In the data rows, 128 means zero.
How far apart are the two rows of each pair, measured in a hidden way? 0 means very close, and 20 very far. Two or three weighted sums of its numbers give each row a place; it is the straight-line distance between the places.
098 089 110 142 123 145 111 127 092 189 111 143 154 130 108 122 124 131 118 091 123
136 162 095 150 125 167 164 122 105 135 101 120 144 088 110 165 127 152 165 085 134 ~ 17
164 099 113 113 137 117 146 131 150 123 144 157 122 145 101 104 104 087 068 140 130
113 154 126 121 126 140 154 168 116 135 122 135 155 120 073 137 093 127 168 097 128 ~ 8
168 151 142 146 121 120 118 128 149 103 093 146 120 149 136 130 107 122 106 137 148
102 122 138 155 090 114 144 120 158 101 113 172 117 139 135 127 129 116 108 138 143 ~ 2
103 139 126 162 123 089 115 116 134 094 075 158 114 146 190 131 117 117 064 136 150
115 130 139 113 129 119 134 143 081 115 057 140 155 133 124 121 078 115 108 111 132 ~ 6
110 102 118 140 104 110 164 123 135 113 144 143 128 125 170 131 162 114 094 124 114
112 140 111 090 156 101 068 118 093 122 064 150 142 165 139 084 080 138 100 145 078 ~ 15
146 078 131 120 119 089 107 147 141 140 129 160 102 159 165 112 121 067 121 114 126
092 127 133 117 144 109 115 123 097 136 084 132 155 132 164 110 134 149 092 132 111 ~ 6
134 138 121 156 113 165 176 125 122 138 174 102 150 075 146 166 119 155 177 100 128
110 104 122 135 118 099 132 105 159 122 153 160 134 138 142 138 170 092 080 146 149 ~ 5
134 131 177 129 103 113 107 140 161 153 162 144 133 149 135 102 156 120 115 153 096
179 153 129 089 173 138 124 134 158 091 150 104 112 119 132 108 125 131 137 140 164 ~ 3
137 111 102 127 134 121 157 113 127 130 116 113 100 113 120 159 111 118 077 110 131
111 158 130 154 133 194 185 165 082 130 121 099 160 067 070 183 126 161 155 057 158 ~ 3
153 151 116 125 140 172 139 135 138 148 138 111 109 093 116 149 115 151 170 102 112
104 145 177 133 117 147 151 169 094 155 126 125 147 110 088 134 108 131 160 094 135 ~ 12
085 152 108 156 112 191 157 140 069 106 135 063 128 062 143 183 087 177 163 064 136
154 182 099 115 194 187 157 145 115 141 078 108 123 099 046 142 102 155 150 081 182 ~ 4
125 049 117 129 110 106 124 107 151 154 178 126 107 138 167 155 166 084 077 145 087
159 142 089 108 188 194 186 154 095 160 113 114 152 081 007 154 130 161 149 061 153 ~ 6
162 127 168 101 116 114 083 119 197 143 137 158 134 172 090 089 158 107 142 178 153
179 118 147 150 137 100 093 123 149 116 146 146 144 151 161 096 129 113 122 158 092 ~ 11
053 129 147 120 065 064 090 137 162 135 106 203 114 189 142 074 140 086 148 181 107
143 130 188 151 090 112 137 147 160 146 181 149 118 144 159 122 150 114 141 146 123 ~ 12
144 094 114 152 111 111 129 124 117 128 111 128 114 127 171 155 103 108 068 113 131
129 136 130 143 113 184 185 149 067 117 138 093 187 070 132 165 110 176 144 065 150 ~ 6
155 139 115 128 154 100 093 105 109 113 093 123 142 141 159 114 111 110 070 156 125
138 111 099 132 128 096 108 125 138 143 105 178 103 159 106 109 108 097 107 128 144 ~ 7
145 179 092 121 163 167 175 109 102 092 153 051 115 077 145 182 116 196 175 105 139
139 152 130 133 132 123 129 110 194 131 137 144 077 139 089 113 163 117 177 145 178 ~ 7
086 116 089 121 138 162 115 109 137 169 125 112 084 116 082 127 150 153 149 108 097
189 128 141 122 165 096 102 134 132 114 085 163 117 153 126 111 112 086 103 157 150 ~ 14
156 112 103 122 148 108 082 151 134 118 108 163 135 159 059 090 096 083 130 157 134
137 167 124 133 142 120 153 129 090 082 089 111 143 120 151 147 068 139 103 111 100 ~ 13
106 134 091 131 134 127 142 130 140 118 105 146 097 133 104 136 119 136 153 106 149
103 105 144 122 087 152 133 093 111 198 151 116 141 114 112 161 153 168 115 126 085 ~ 3
146 123 120 124 136 136 151 122 133 128 140 115 125 121 135 142 115 127 153 131 125
134 140 119 162 124 142 154 122 150 156 156 130 106 124 105 151 163 150 147 135 115 ~ 8
059 120 167 122 135 122 136 112 109 142 114 123 136 127 166 129 147 149 097 116 109
159 159 114 135 151 198 169 136 093 140 099 105 161 078 053 190 127 164 118 086 178 ~ 4
133 127 127 061 141 141 132 143 098 117 130 095 184 112 086 130 138 124 136 142 185
126 112 131 128 105 100 129 136 142 152 112 138 121 143 128 125 134 097 097 163 156 ~ 7
116 133 120 151 129 127 138 108 136 126 131 123 112 116 167 161 116 136 134 129 114
107 137 141 140 128 084 078 174 141 066 089 167 089 180 161 063 104 104 148 142 120 ~ 3
135 095 185 112 073 080 056 124 166 164 193 150 168 183 164 105 179 083 141 218 084
127 160 118 146 141 114 144 142 136 079 100 101 115 113 196 132 112 124 106 123 144 ~ 6
107 132 101 132 110 159 152 101 087 101 152 087 153 084 150 164 138 187 151 089 147
166 150 147 112 141 150 135 112 130 142 133 119 118 111 151 142 109 149 152 114 125 ~ 2
147 137 145 118 131 159 134 141 122 182 170 095 151 105 115 140 148 131 086 094 138
146 177 101 121 144 147 155 144 120 095 116 113 130 106 103 141 108 151 179 119 176 ~ 6
130 080 142 131 103 103 067 096 146 161 181 136 133 156 153 096 149 126 145 165 054
070 195 053 105 205 180 160 083 093 074 072 042 073 070 155 173 107 225 151 084 140 ~ 16
154 095 157 100 095 133 116 126 105 146 189 090 167 114 125 153 159 119 120 164 123
124 096 131 123 126 107 120 114 173 164 153 149 121 143 129 124 167 107 117 145 106 ~ 4
112 113 183 113 080 085 060 127 165 180 147 159 137 181 140 064 151 098 143 198 116
094 124 092 151 108 105 104 121 116 113 069 159 110 147 143 120 128 106 109 130 133 ~ 8
161 119 130 143 127 111 113 145 135 147 131 155 135 149 084 104 115 102 096 145 133
188 105 183 164 087 130 106 122 154 158 184 138 151 136 150 130 153 111 143 161 107 ~ 5
134 076 121 100 139 123 140 131 117 207 136 123 145 126 100 148 137 115 114 128 147
111 155 178 144 111 152 138 165 139 156 150 134 119 127 130 123 123 143 189 099 114 ~ 10
129 114 178 133 114 105 092 173 138 167 134 159 120 154 135 100 119 080 123 127 115
091 083 144 109 098 093 071 128 162 209 145 169 127 175 114 084 180 105 123 170 072 ~ 12
122 180 066 120 172 199 170 087 116 101 147 070 110 071 104 196 137 210 191 109 129
073 166 098 101 157 184 180 119 085 107 108 084 153 074 092 158 116 194 149 065 153 ~ 3
128 112 122 182 108 103 143 092 166 163 141 149 093 143 130 151 152 103 083 146 116
108 146 107 154 143 128 138 117 145 132 080 156 082 135 144 128 132 128 131 131 124 ~ 8
158 141 165 110 119 132 112 133 139 157 138 115 173 136 089 115 146 117 116 163 156
127 181 058 114 199 161 164 120 059 047 088 061 119 074 159 169 053 176 145 082 169 ~ 6
132 124 144 139 127 110 107 112 171 137 136 158 135 163 139 108 174 123 123 177 114
163 128 163 086 126 120 095 147 149 127 189 098 170 132 134 103 155 128 133 184 139 ~ 4
109 162 119 130 115 168 155 110 138 160 134 101 110 095 099 156 136 164 142 119 141
117 133 160 107 141 115 079 149 141 152 094 148 123 168 093 080 113 120 120 165 155 ~ 12
136 144 168 119 145 109 116 164 178 127 112 165 129 159 079 087 138 095 111 153 170
128 175 113 147 152 170 172 134 108 133 084 109 107 096 120 175 108 163 161 089 151 ~ 9
128 145 111 107 164 126 138 113 135 062 117 101 122 120 163 103 121 136 112 120 139
125 142 123 114 117 139 176 138 141 091 116 129 118 122 144 153 125 125 132 113 124 ~ 9
083 071 156 115 077 091 100 099 161 194 193 134 148 147 169 112 194 104 121 199 113
129 182 061 102 175 177 155 105 109 088 093 068 087 084 117 161 110 183 183 101 145 ~ 11
134 141 106 169 116 147 116 116 133 105 137 130 114 121 134 136 144 139 159 122 114
104 097 171 149 061 062 063 141 178 158 123 206 108 205 139 065 100 087 162 182 091 ~ 8
127 108 118 110 136 117 115 121 151 130 124 159 103 148 094 112 133 096 113 127 150
091 124 127 125 096 133 116 125 099 110 145 124 156 116 176 138 123 163 158 122 123 ~ 6
132 102 102 117 138 138 137 128 070 145 102 116 153 111 119 132 091 153 081 092 113
099 145 129 122 148 203 173 143 095 136 150 063 127 068 134 169 129 202 151 063 138 ~ 4
081 096 179 135 072 077 064 117 179 172 133 195 110 194 131 063 151 123 149 190 098
159 127 110 153 121 102 115 110 139 086 123 143 128 140 160 120 135 096 107 139 113 ~ 7
157 133 164 145 107 100 117 145 139 143 148 147 155 146 111 124 149 124 101 160 151
182 145 153 131 132 102 096 160 151 136 105 156 123 157 126 086 111 097 115 151 130 ~ 7
129 087 147 136 106 105 121 118 169 183 174 160 112 150 163 119 169 103 104 142 077
125 107 102 095 156 160 139 102 118 137 165 085 106 102 107 172 129 128 128 124 110 ~ 9
143 149 113 159 133 141 150 117 150 098 118 151 121 137 121 131 144 143 121 144 134
129 084 085 135 156 150 134 131 096 162 168 094 140 104 124 148 132 153 096 101 087 ~ 16
146 086 192 061 130 057 057 106 184 133 141 161 156 196 124 030 144 091 097 202 126
128 133 162 093 124 084 111 131 149 112 133 160 121 174 136 093 145 096 136 179 132 ~ 15
107 068 110 147 113 106 138 116 147 154 139 153 113 143 128 112 140 097 075 134 086
108 123 171 159 132 150 117 138 090 177 151 104 141 113 176 122 105 154 119 089 087 ~ 13
172 159 135 143 131 212 161 135 078 150 186 054 195 048 107 185 120 183 150 087 145
138 125 167 133 116 123 162 125 180 131 194 132 123 135 150 129 152 127 133 151 129 ~ 7
141 111 108 126 143 136 158 121 164 133 189 076 103 116 126 150 143 148 130 145 133
122 079 099 131 133 112 117 098 149 168 120 156 118 145 137 134 157 068 071 143 126 ~ 5
080 068 108 151 092 098 128 113 148 154 153 158 099 155 145 126 162 078 074 143 101
102 139 107 121 125 129 128 157 066 092 079 141 156 128 107 121 087 119 111 105 129 ~ 2
121 122 197 138 113 124 111 108 136 158 172 134 161 142 158 118 171 151 126 156 125
104 174 071 158 155 167 154 121 097 128 028 113 080 106 117 156 061 173 154 053 105 ~ 17
135 114 097 129 152 134 139 093 128 127 145 124 112 104 112 150 136 131 113 110 137
142 113 163 114 116 104 137 140 151 125 168 122 158 132 132 120 126 111 111 157 152 ~ 4
108 117 182 122 063 068 080 157 172 131 149 170 116 183 188 050 100 095 159 188 071
126 078 149 139 118 115 152 102 144 151 193 105 121 114 147 160 166 092 091 133 134 ~ 11
116 064 153 101 104 092 077 104 135 177 162 146 127 169 136 107 153 097 108 170 079
151 145 156 172 108 115 137 144 170 139 158 155 114 155 125 112 157 106 133 168 137 ~ 16
108 114 153 086 135 056 032 111 151 111 082 177 123 200 121 066 112 078 107 200 140
109 163 076 105 166 161 165 094 110 069 121 067 080 083 161 172 096 190 190 100 121 ~ 6
155 118 122 130 140 108 127 123 130 115 135 141 137 132 127 122 132 105 082 130 130
142 127 086 142 147 111 076 132 137 106 135 143 090 139 140 088 124 112 140 133 102 ~ 6
192 111 110 147 136 205 160 119 070 166 189 055 177 043 135 221 164 166 115 086 132
164 145 112 123 154 191 202 149 078 136 106 110 159 073 041 186 111 167 163 083 171 ~ 6
140 163 084 143 141 180 136 107 123 145 142 113 117 101 117 143 156 173 166 104 129
129 148 119 127 106 160 180 171 086 104 139 110 127 093 126 160 092 143 189 081 150 ~ 6
085 122 132 140 071 135 173 172 076 099 170 114 142 111 128 150 109 161 154 108 120
096 134 127 108 131 141 109 114 077 134 119 086 154 112 170 118 135 192 111 121 110 ~ 13
093 123 121 117 099 111 153 137 130 094 109 169 125 150 092 111 129 113 101 130 167
085 171 096 129 167 185 159 121 067 108 081 082 128 069 147 169 116 189 147 072 160 ~ 8
124 152 148 077 138 159 126 140 103 125 134 065 151 097 141 113 122 174 162 112 150
124 119 156 149 101 092 142 166 171 099 108 181 118 166 117 105 123 081 134 131 136 ~ 7
079 112 149 168 088 133 095 148 110 113 140 143 144 130 154 128 136 147 176 118 089
114 096 092 148 113 165 154 098 116 155 204 066 122 077 155 171 165 139 106 090 076 ~ 6
136 119 182 103 099 075 051 144 185 153 113 185 112 208 119 057 145 078 136 203 117
140 093 133 125 102 107 130 109 177 157 138 132 092 139 146 118 171 105 094 147 129 ~ 7
096 131 075 088 144 132 155 137 098 063 083 130 108 115 092 129 121 128 122 114 216
135 127 104 141 119 129 142 122 171 132 144 133 091 121 143 135 125 121 125 107 119 ~ 7
184 123 205 117 089 118 121 160 141 136 177 097 144 129 220 128 127 118 117 154 095
098 143 142 141 109 136 131 165 094 106 114 124 159 129 140 125 115 120 130 107 118 ~ 3
183 168 182 103 153 164 134 176 104 130 167 069 178 089 104 146 105 155 149 118 169
146 130 163 126 114 091 084 166 173 128 148 148 108 162 126 072 133 090 145 168 123 ~ 5
134 154 092 144 180 113 094 113 121 068 030 160 117 153 108 089 070 108 103 128 148
166 149 109 116 152 148 138 138 126 074 127 121 132 113 096 132 114 140 175 115 161 ~ 7
140 128 137 146 127 098 149 139 153 111 137 152 113 140 167 126 139 125 148 135 134
104 124 118 127 117 143 123 109 075 129 099 110 162 104 143 154 127 160 128 107 107 ~ 14
090 061 105 117 129 095 124 115 151 163 154 143 102 145 136 116 147 098 067 140 118
156 125 162 152 123 115 146 138 157 129 164 143 117 138 159 130 168 129 138 157 143 ~ 16
091 110 148 189 092 130 161 152 148 108 196 134 124 119 171 157 164 156 136 107 075
153 085 112 123 139 114 116 119 151 148 173 155 127 143 135 121 167 104 102 151 109 ~ 4
160 095 158 110 104 095 044 130 139 148 127 145 137 165 162 081 107 094 125 160 097
124 126 112 153 092 138 105 136 069 115 128 106 147 100 160 131 084 156 137 099 104 ~ 8
163 102 138 105 127 078 046 138 177 121 122 192 110 191 105 039 082 075 159 159 112
132 126 145 132 112 149 175 136 146 118 159 118 129 110 141 136 153 138 151 108 142 ~ 17
108 142 098 122 148 121 169 120 131 082 099 159 130 127 076 142 147 128 142 130 181
086 121 135 097 111 156 150 135 105 172 155 102 164 110 103 158 150 155 123 120 163 ~ 9
138 141 131 095 148 139 114 134 100 157 085 110 142 126 129 119 120 120 085 090 117
161 150 087 118 148 137 132 102 106 104 087 118 116 108 120 169 109 119 112 133 174 ~ 6
155 097 155 096 136 130 130 139 124 184 124 132 138 130 099 132 126 097 107 125 123
126 106 179 157 075 116 124 130 160 182 156 144 126 142 153 133 155 115 129 155 094 ~ 4
144 136 160 122 103 131 107 152 106 147 124 132 145 133 091 109 105 128 169 134 133
109 132 102 118 121 131 111 110 077 101 109 123 158 124 153 116 101 138 117 119 127 ~ 8
115 079 169 151 067 086 119 129 154 182 162 152 126 160 150 137 137 072 113 155 086
111 177 043 114 175 196 152 085 100 105 122 031 062 058 162 170 090 227 167 062 099 ~ 10
099 121 132 136 094 104 165 148 140 122 088 177 120 147 087 116 146 098 101 119 153
104 126 160 141 088 099 150 140 163 101 143 162 129 149 141 125 157 089 140 144 144 ~ 3
135 120 139 112 143 161 117 113 083 147 192 053 184 088 182 153 169 178 082 122 119
131 118 156 149 118 106 086 119 146 151 133 154 127 155 103 128 153 119 136 165 111 ~ 10
074 084 072 110 136 154 170 079 107 163 160 099 091 093 122 163 162 146 093 095 115
077 131 131 155 137 134 165 086 127 098 138 123 145 110 158 172 172 152 156 130 138 ~ 3
126 106 150 113 125 070 028 116 162 123 089 182 114 183 123 043 129 101 120 177 102
081 073 162 153 089 110 111 116 163 198 183 147 112 166 174 118 171 106 138 148 071 ~ 7
084 154 103 101 177 157 180 106 068 116 098 069 128 084 139 192 114 162 106 099 158
139 140 106 125 126 144 109 150 058 107 107 094 154 100 136 148 087 130 124 087 135 ~ 7
147 141 121 120 138 107 113 139 148 126 094 157 112 152 114 119 137 086 111 160 135
100 130 141 136 124 145 126 128 119 157 127 119 122 130 120 132 120 153 133 110 103 ~ 11
123 123 176 093 108 100 079 161 178 168 145 167 153 177 084 072 149 080 153 179 119
077 063 113 129 093 087 079 106 144 194 174 163 098 171 134 111 142 115 122 154 057 ~ 9
176 140 158 133 123 141 093 174 157 149 116 148 111 144 083 082 122 108 136 127 162
082 054 137 124 074 079 077 098 146 187 168 177 104 177 134 106 145 102 125 169 067 ~ 4
215 150 164 124 174 117 128 156 147 087 104 138 127 142 082 113 095 116 125 146 165
093 118 137 126 101 135 129 145 099 120 141 099 137 107 117 127 134 135 161 098 138 ~ 7
167 120 116 151 114 141 154 151 153 106 165 134 110 126 139 135 143 133 157 129 131
092 139 113 090 156 150 175 129 136 139 134 132 126 112 063 148 133 133 149 123 151 ~ 4
128 119 131 133 136 107 090 135 149 132 116 167 101 157 146 095 108 096 127 137 145
129 086 144 077 095 099 104 154 133 181 113 155 117 171 064 084 129 097 103 156 127 ~ 13
105 179 065 126 181 190 188 117 117 088 134 053 073 061 101 193 122 208 221 075 135
116 133 158 139 114 120 110 139 154 159 117 185 153 154 130 099 144 126 106 138 116 ~ 16
135 157 103 152 142 150 169 133 163 117 137 130 082 119 082 133 114 158 188 112 143
099 166 099 135 143 142 133 131 074 102 095 084 125 092 142 150 092 170 172 099 131 ~ 7
097 094 162 143 071 093 086 148 127 172 164 147 131 164 181 108 146 117 135 156 065
138 136 107 133 134 114 174 135 115 095 110 144 099 122 138 147 122 108 121 121 138 ~ 15
105 146 091 150 163 119 122 103 140 099 090 141 070 131 128 129 122 120 132 116 126
159 091 108 107 125 136 087 109 141 202 128 151 131 149 096 097 151 097 094 119 087 ~ 11
182 116 142 129 121 117 146 121 166 137 157 148 150 145 120 128 178 105 093 177 156
178 164 167 112 154 106 115 181 124 107 057 147 143 143 114 105 094 076 125 136 157 ~ 7
159 119 139 173 137 087 130 166 154 094 113 141 090 150 157 107 093 069 122 115 130
120 127 103 131 136 122 158 101 150 090 100 139 119 130 123 142 152 120 118 129 166 ~ 11
098 141 128 145 129 136 158 134 178 100 167 142 135 126 129 114 176 117 136 127 142
101 173 089 100 211 137 144 119 076 078 035 121 121 110 121 133 086 140 150 098 195 ~ 7
105 095 153 149 095 132 132 125 160 189 197 117 121 124 146 133 183 133 120 123 084
105 133 159 132 138 119 117 115 115 124 112 125 146 132 158 108 145 122 093 138 123 ~ 2
094 136 151 138 097 136 133 138 134 153 125 116 105 125 129 139 142 160 182 118 105
155 109 102 123 139 195 185 128 090 187 156 087 162 075 078 184 132 157 118 074 117 ~ 13
126 155 114 152 110 191 180 138 067 155 119 099 169 068 084 207 113 179 145 085 123
139 074 133 159 090 098 136 118 144 166 161 148 101 145 132 159 108 100 093 131 085 ~ 7
132 180 128 147 148 137 104 123 137 082 143 094 115 110 169 134 121 152 155 132 122
149 168 060 172 154 163 141 112 160 115 115 154 086 127 059 139 113 150 176 118 155 ~ 5
131 180 062 134 180 192 144 098 111 106 096 071 052 079 068 199 089 199 230 082 133
098 111 118 156 103 146 122 115 094 168 156 104 133 107 127 161 130 147 124 098 075 ~ 13
107 127 136 137 108 108 169 113 145 141 150 148 135 131 117 125 157 120 095 154 131
091 178 087 116 197 188 175 147 080 132 076 089 119 071 079 161 125 184 150 062 143 ~ 13
143 150 121 122 164 102 122 135 114 083 076 126 126 143 143 097 081 120 098 126 147
086 126 147 125 116 113 072 089 116 150 157 097 139 138 200 113 130 149 117 171 094 ~ 7
110 151 115 096 126 131 110 152 089 093 092 121 139 130 134 109 103 136 116 114 143
156 127 150 136 144 132 143 120 154 121 132 125 116 123 147 136 109 123 138 133 109 ~ 2
111 077 114 154 114 146 143 129 099 196 122 136 115 119 103 153 132 110 093 070 096
103 130 141 156 097 145 123 113 142 171 132 139 121 131 126 149 142 146 151 132 122 ~ 1
111 191 046 112 213 173 146 093 081 027 086 061 122 068 146 150 055 192 138 071 150
174 150 133 128 148 135 139 146 120 078 107 118 122 120 137 124 089 116 156 117 149 ~ 14
131 142 095 120 181 155 144 100 089 126 127 083 147 090 128 143 130 166 106 105 123
085 116 130 125 087 146 140 143 098 133 125 108 147 106 153 132 129 144 134 093 105 ~ 8
158 118 153 156 125 114 132 134 150 142 152 160 144 146 079 118 148 092 128 144 143
151 161 073 103 159 144 143 092 139 094 072 142 110 117 035 137 088 129 141 140 185 ~ 13
113 141 117 139 131 102 141 117 151 111 075 178 124 155 089 128 114 096 102 157 158
151 109 178 081 109 084 044 138 167 148 141 159 140 183 097 064 140 082 161 193 140 ~ 5
104 156 089 084 149 190 179 138 069 084 089 081 142 064 095 153 088 169 175 062 157
163 152 115 130 136 184 195 153 056 131 113 093 176 075 076 188 113 145 135 075 157 ~ 12
146 133 117 098 142 139 116 162 101 093 104 130 129 123 079 107 110 130 157 111 141
088 150 080 117 116 162 181 101 112 079 167 081 097 075 150 167 111 190 170 102 118 ~ 4
189 131 105 173 146 089 085 117 123 076 093 165 123 162 175 101 067 092 096 147 109
074 067 095 146 078 109 151 110 142 167 187 151 139 142 141 135 152 112 057 134 088 ~ 4
123 123 128 131 137 113 109 107 134 129 154 139 148 142 140 105 171 114 108 160 148
127 108 131 148 073 110 134 154 150 115 139 144 127 137 160 142 134 126 141 124 123 ~ 10
156 153 173 112 149 145 125 156 100 152 172 096 200 114 107 121 136 142 110 151 173
111 161 123 170 135 136 135 134 117 084 106 127 106 119 201 129 112 143 145 098 087 ~ 12
148 131 113 141 138 140 148 114 133 134 126 114 112 111 115 150 121 121 115 123 118
074 138 121 108 158 126 171 126 130 075 117 126 121 117 140 134 150 130 130 116 172 ~ 2
144 136 159 128 146 112 124 127 141 120 131 120 126 131 160 123 140 124 123 137 125
159 184 124 144 157 180 148 158 137 114 133 122 108 112 064 129 116 149 176 096 143 ~ 6
152 107 129 128 127 140 117 126 108 183 143 121 145 130 109 116 125 124 101 112 101
103 078 117 163 099 138 132 102 118 168 201 114 140 104 193 178 156 117 090 117 080 ~ 4
083 118 182 088 076 067 086 143 164 111 109 179 122 198 125 067 138 083 139 184 136
172 158 152 134 138 087 120 147 141 093 121 136 125 144 142 117 108 106 121 149 166 ~ 12
158 115 138 107 136 107 078 132 169 141 109 170 131 172 109 088 111 085 143 156 125
101 106 171 124 113 097 069 124 142 207 166 137 145 161 143 094 176 117 122 187 117 ~ 10
150 132 178 134 111 095 093 142 144 143 099 154 126 161 165 099 112 100 096 139 096
132 110 100 128 142 125 147 136 147 115 122 124 079 121 117 145 123 103 115 102 142 ~ 4
123 111 143 091 124 123 132 128 116 154 140 116 144 115 129 123 138 103 128 132 131
131 117 175 129 166 116 138 114 151 137 111 146 138 150 134 105 150 121 125 149 153 ~ 7
127 121 082 111 159 135 127 104 130 103 092 121 119 115 098 119 158 112 112 111 175
124 145 144 102 148 136 117 142 087 137 086 120 148 140 134 098 104 166 093 113 143 ~ 17
179 078 132 127 106 122 125 162 132 142 149 147 118 137 153 115 119 114 085 124 119
110 111 114 106 146 118 124 126 075 114 106 100 147 116 151 119 106 125 084 123 115 ~ 7
123 100 184 094 105 078 049 146 162 136 134 164 149 187 127 076 126 092 158 192 121
136 138 116 155 127 134 122 106 098 085 179 088 145 096 177 156 130 143 149 138 124 ~ 12
122 180 085 121 177 197 170 099 134 132 128 069 084 082 100 176 124 193 168 095 137
117 117 141 127 117 132 122 112 071 130 115 112 160 124 174 125 116 165 074 111 093 ~ 10
149 150 136 148 131 090 104 120 128 060 065 146 115 148 185 095 076 105 094 140 108
072 119 105 140 131 133 149 122 050 130 100 108 157 103 140 160 125 140 096 112 103 ~ 1
128 096 201 100 085 097 064 126 163 172 166 126 146 164 151 072 146 121 109 173 106
063 131 113 135 131 147 162 128 137 115 141 157 095 125 123 150 146 142 153 103 134 ~ 7
127 122 141 078 132 097 063 133 128 145 076 146 107 165 132 073 113 113 150 158 123
158 101 128 106 127 092 097 130 168 127 127 167 134 167 119 100 131 085 139 139 132 ~ 6
126 108 154 109 083 070 062 126 156 171 116 177 121 188 121 082 144 109 143 190 106
131 128 135 108 150 122 126 144 076 099 079 112 170 118 142 103 076 140 096 128 124 ~ 14
110 107 142 159 081 100 150 132 155 138 128 163 117 146 171 141 116 111 134 140 141
155 107 163 147 105 113 126 120 127 137 117 151 141 151 142 104 123 132 107 154 118 ~ 3
148 145 137 129 123 091 119 166 093 100 080 170 149 165 123 089 067 088 095 130 129
181 128 063 144 157 205 164 130 064 159 122 097 145 070 079 204 106 149 142 044 166 ~ 9
084 090 124 116 112 084 088 105 161 152 150 139 117 159 164 074 150 090 084 159 118
100 188 081 132 182 143 128 107 086 091 092 091 125 099 144 127 110 179 146 091 130 ~ 7
155 132 155 138 131 110 118 131 173 126 127 166 114 152 138 120 134 088 103 164 138
102 160 091 109 154 188 174 101 157 107 141 076 064 079 110 174 147 198 246 098 136 ~ 16
096 159 115 156 140 196 168 133 082 165 116 083 152 085 105 178 146 191 142 060 105
141 144 145 138 107 150 164 138 159 128 167 115 139 122 102 159 148 149 152 129 134 ~ 4
083 082 154 119 093 080 079 120 162 149 141 187 112 185 114 058 156 100 135 180 103
076 162 136 118 132 155 117 140 081 110 096 104 166 112 154 123 119 161 105 094 130 ~ 4
156 136 118 143 130 109 118 110 172 128 114 165 092 145 108 130 144 100 138 163 140
171 118 157 148 099 110 096 131 149 114 134 152 148 167 109 083 143 101 115 170 142 ~ 9
117 135 132 168 126 121 112 121 152 140 163 152 111 152 108 103 159 118 139 131 140
072 112 155 088 118 086 092 139 153 137 119 176 128 179 102 072 171 095 145 167 120 ~ 18
061 175 048 129 190 169 168 086 101 074 083 088 071 086 107 162 120 196 167 086 127
070 161 108 144 124 189 172 139 077 101 160 082 154 068 133 176 126 189 178 056 121 ~ 11
098 141 144 160 129 160 137 094 114 184 132 104 128 110 137 148 144 186 175 115 079
125 126 098 109 181 176 182 140 069 116 115 095 186 078 112 155 110 174 113 064 131 ~ 13
160 134 184 082 111 118 072 140 141 169 148 150 130 171 131 094 105 125 164 165 108
118 060 116 112 116 092 090 115 125 157 154 151 133 156 118 113 134 083 119 155 103 ~ 7
144 163 107 137 136 174 151 134 167 124 138 112 113 109 073 138 144 157 142 121 130
151 114 134 149 107 134 095 133 124 201 135 148 124 134 111 145 120 116 158 131 106 ~ 7
123 048 125 138 079 113 099 111 124 155 166 143 098 148 172 132 124 103 124 128 036
160 113 168 126 128 119 112 138 182 119 145 156 138 153 124 083 144 098 108 157 122 ~ 3
089 079 155 100 089 069 084 110 138 177 140 153 128 166 129 096 121 085 088 167 112
086 072 144 103 130 079 074 113 150 147 135 163 122 187 139 059 151 100 093 165 092 ~ 10
167 076 108 118 138 146 175 105 113 172 177 113 161 093 124 170 159 105 045 104 124
140 129 094 127 146 152 115 146 099 138 107 124 142 117 090 132 110 140 114 099 119 ~ 7
143 155 088 094 172 197 162 136 076 116 123 069 162 061 066 194 108 170 178 074 156
141 132 171 113 142 139 144 108 166 129 177 103 137 106 109 134 187 128 148 175 141 ~ 9
176 187 154 103 159 161 164 142 150 111 148 096 112 105 088 133 121 146 179 118 181
104 112 109 135 112 101 132 119 141 128 117 145 110 139 155 128 152 117 091 137 138 ~ 9
173 133 135 127 169 113 157 116 162 108 097 137 132 138 098 119 151 109 090 153 171
060 153 094 142 152 193 158 102 046 116 098 068 155 066 154 181 118 214 132 072 095 ~ 14
165 154 184 125 127 123 146 149 141 153 112 137 148 141 095 119 107 122 127 142 141
142 122 086 128 131 156 139 111 112 157 117 112 103 107 082 158 113 126 131 081 126 ~ 8
093 144 128 142 124 165 167 116 096 126 131 096 147 084 115 181 136 170 148 096 135
100 120 084 158 146 130 144 078 176 155 143 135 061 123 087 149 145 124 143 120 116 ~ 2
105 107 146 120 133 159 148 136 113 190 152 097 153 088 116 149 164 130 095 100 118
110 133 132 123 091 129 128 132 110 142 165 119 172 131 173 110 150 156 119 129 109 ~ 10
